[[123 114 129 135 116 122 140 126 141 126 133 133 130 117 122 127]
 [123 126 128 121 130 118 131 134 122 143 122 140 109 135 142 128]
 [137 114 131 145 122 138 128 138 120 150 136 112 119 132 128 130]
 [119 125 129 120 139 123 124 139 119 135 125 130 132 130 134 129]
 [115 118 127 118 130 128 137 127 127 140 124 128 152 133 121 134]
 [126 130 129 136 109 126 149 126 126 123 141 124 126 130 129 133]]
->
[[126 130 129 136 109 126 149 126 126 123 141 124 126 130 129 133]
 [115 118 127 118 130 128 137 127 127 140 124 128 152 133 121 134]
 [119 125 129 120 139 123 124 139 119 135 125 130 132 130 134 129]
 [137 114 131 145 122 138 128 138 120 150 136 112 119 132 128 130]
 [123 126 128 121 130 118 131 134 122 143 122 140 109 135 142 128]
 [123 114 129 135 116 122 140 126 141 126 133 133 130 117 122 127]]

[[137 156 128 129 134 129 149 128]
 [131 129 129 128 128 128 134 128]
 [131 130 130 128 129 128 131 128]
 [131 130 129 131 130 130 128 128]
 [132 131 132 128 129 128 130 128]
 [134 134 129 128 131 129 135 128]]
->
[[134 134 129 128 131 129 135 128]
 [132 131 132 128 129 128 130 128]
 [131 130 129 131 130 130 128 128]
 [131 130 130 128 129 128 131 128]
 [131 129 129 128 128 128 134 128]
 [137 156 128 129 134 129 149 128]]

[[125 137 121 121 134 127 123 120 132]
 [145 120 136 146 123 142 138 140 118]
 [119 134 115 110 131 129 121 121 136]
 [120 123 138 121 128 123 133 141 142]
 [139 140 134 145 137 128 129 123 122]
 [132 114 108 109 117 157 129 138 128]]
->
[[132 114 108 109 117 157 129 138 128]
 [139 140 134 145 137 128 129 123 122]
 [120 123 138 121 128 123 133 141 142]
 [119 134 115 110 131 129 121 121 136]
 [145 120 136 146 123 142 138 140 118]
 [125 137 121 121 134 127 123 120 132]]

[[136 127 108]
 [141 123 109]
 [134 102 134]]
->
[[134 102 134]
 [141 123 109]
 [136 127 108]]

[[136 138 119 131 126 129 109 110 141 130 117 106 139 153]
 [109 109 130 106 122 134 110 136 112 115 141 143 130 133]
 [120 109 131 138 128 132 156 140 128 130 138 151 116 114]
 [112 102 120 116 111 128 108 140 127 113 132 137 139 135]
 [115 106 129 138 132 129 154 126 130 132 143 150 112 136]]
->
[[115 106 129 138 132 129 154 126 130 132 143 150 112 136]
 [112 102 120 116 111 128 108 140 127 113 132 137 139 135]
 [120 109 131 138 128 132 156 140 128 130 138 151 116 114]
 [109 109 130 106 122 134 110 136 112 115 141 143 130 133]
 [136 138 119 131 126 129 109 110 141 130 117 106 139 153]]

[[126 122 127 126 122 129 127 126 118 128 127 121 141]
 [130 119 140 128 135 128 132 117 122 132 141 136 126]
 [141 135 133 121 119 124 134 129 132 140 123 116 136]
 [148 142 150 120 124 119 142 132 143 148 129 119 124]]
->
[[148 142 150 120 124 119 142 132 143 148 129 119 124]
 [141 135 133 121 119 124 134 129 132 140 123 116 136]
 [130 119 140 128 135 128 132 117 122 132 141 136 126]
 [126 122 127 126 122 129 127 126 118 128 127 121 141]]

[[128 152 127 142 128 138 128 128]
 [127 129 128 128 127 128 127 127]
 [128 142 148 135 127 132 128 128]
 [137 127 128 127 139 127 140 153]
 [128 141 137 133 127 131 128 128]
 [127 146 142 140 128 142 128 128]
 [128 134 128 134 127 138 127 128]
 [138 128 151 128 154 128 145 149]
 [127 135 128 140 128 148 128 127]
 [127 142 144 137 127 136 127 128]]
->
[[127 142 144 137 127 136 127 128]
 [127 135 128 140 128 148 128 127]
 [138 128 151 128 154 128 145 149]
 [128 134 128 134 127 138 127 128]
 [127 146 142 140 128 142 128 128]
 [128 141 137 133 127 131 128 128]
 [137 127 128 127 139 127 140 153]
 [128 142 148 135 127 132 128 128]
 [127 129 128 128 127 128 127 127]
 [128 152 127 142 128 138 128 128]]
---
[[113 121 130]
 [115 131 155]
 [132 128 123]]
->
[[130 121 113]
 [155 131 115]
 [123 128 132]]

[[147 151]
 [144 149]
 [136 135]]
->
[[151 147]
 [149 144]
 [135 136]]

[[131 124 142 123 130 150]
 [119 111 115 113 115 120]
 [129 128 124 127 124 129]
 [155 144 119 141 112 157]
 [113 121 151 126 155 114]
 [138 132 121 130 116 142]
 [156 147 104 142 101 147]]
->
[[150 130 123 142 124 131]
 [120 115 113 115 111 119]
 [129 124 127 124 128 129]
 [157 112 141 119 144 155]
 [114 155 126 151 121 113]
 [142 116 130 121 132 138]
 [147 101 142 104 147 156]]

[[141 125 136 133]
 [117 100 155 145]
 [148 131 129 114]
 [129 131 124 158]]
->
[[133 136 125 141]
 [145 155 100 117]
 [114 129 131 148]
 [158 124 131 129]]

[[120 152 138 117 140]
 [150 136 113 125 122]
 [135 136 138 122 135]
 [138 139 134 140 118]
 [121 133 124 135 113]
 [117 122 135 132 118]
 [142 122 151 122 140]
 [124 135 156 149 120]]
->
[[140 117 138 152 120]
 [122 125 113 136 150]
 [135 122 138 136 135]
 [118 140 134 139 138]
 [113 135 124 133 121]
 [118 132 135 122 117]
 [140 122 151 122 142]
 [120 149 156 135 124]]

[[132 131 127 148 112 123 126 117 121]
 [134 133 128 155 108 122 127 114 120]
 [128 130 133 111 149 137 135 144 140]
 [128 131 134 106 156 141 137 150 144]
 [128 130 133 111 149 137 135 144 139]
 [133 150 130 155 120 123 150 135 126]
 [128 112 131 109 140 137 112 126 134]
 [132 150 129 154 119 123 150 134 126]]
->
[[121 117 126 123 112 148 127 131 132]
 [120 114 127 122 108 155 128 133 134]
 [140 144 135 137 149 111 133 130 128]
 [144 150 137 141 156 106 134 131 128]
 [139 144 135 137 149 111 133 130 128]
 [126 135 150 123 120 155 130 150 133]
 [134 126 112 137 140 109 131 112 128]
 [126 134 150 123 119 154 129 150 132]]
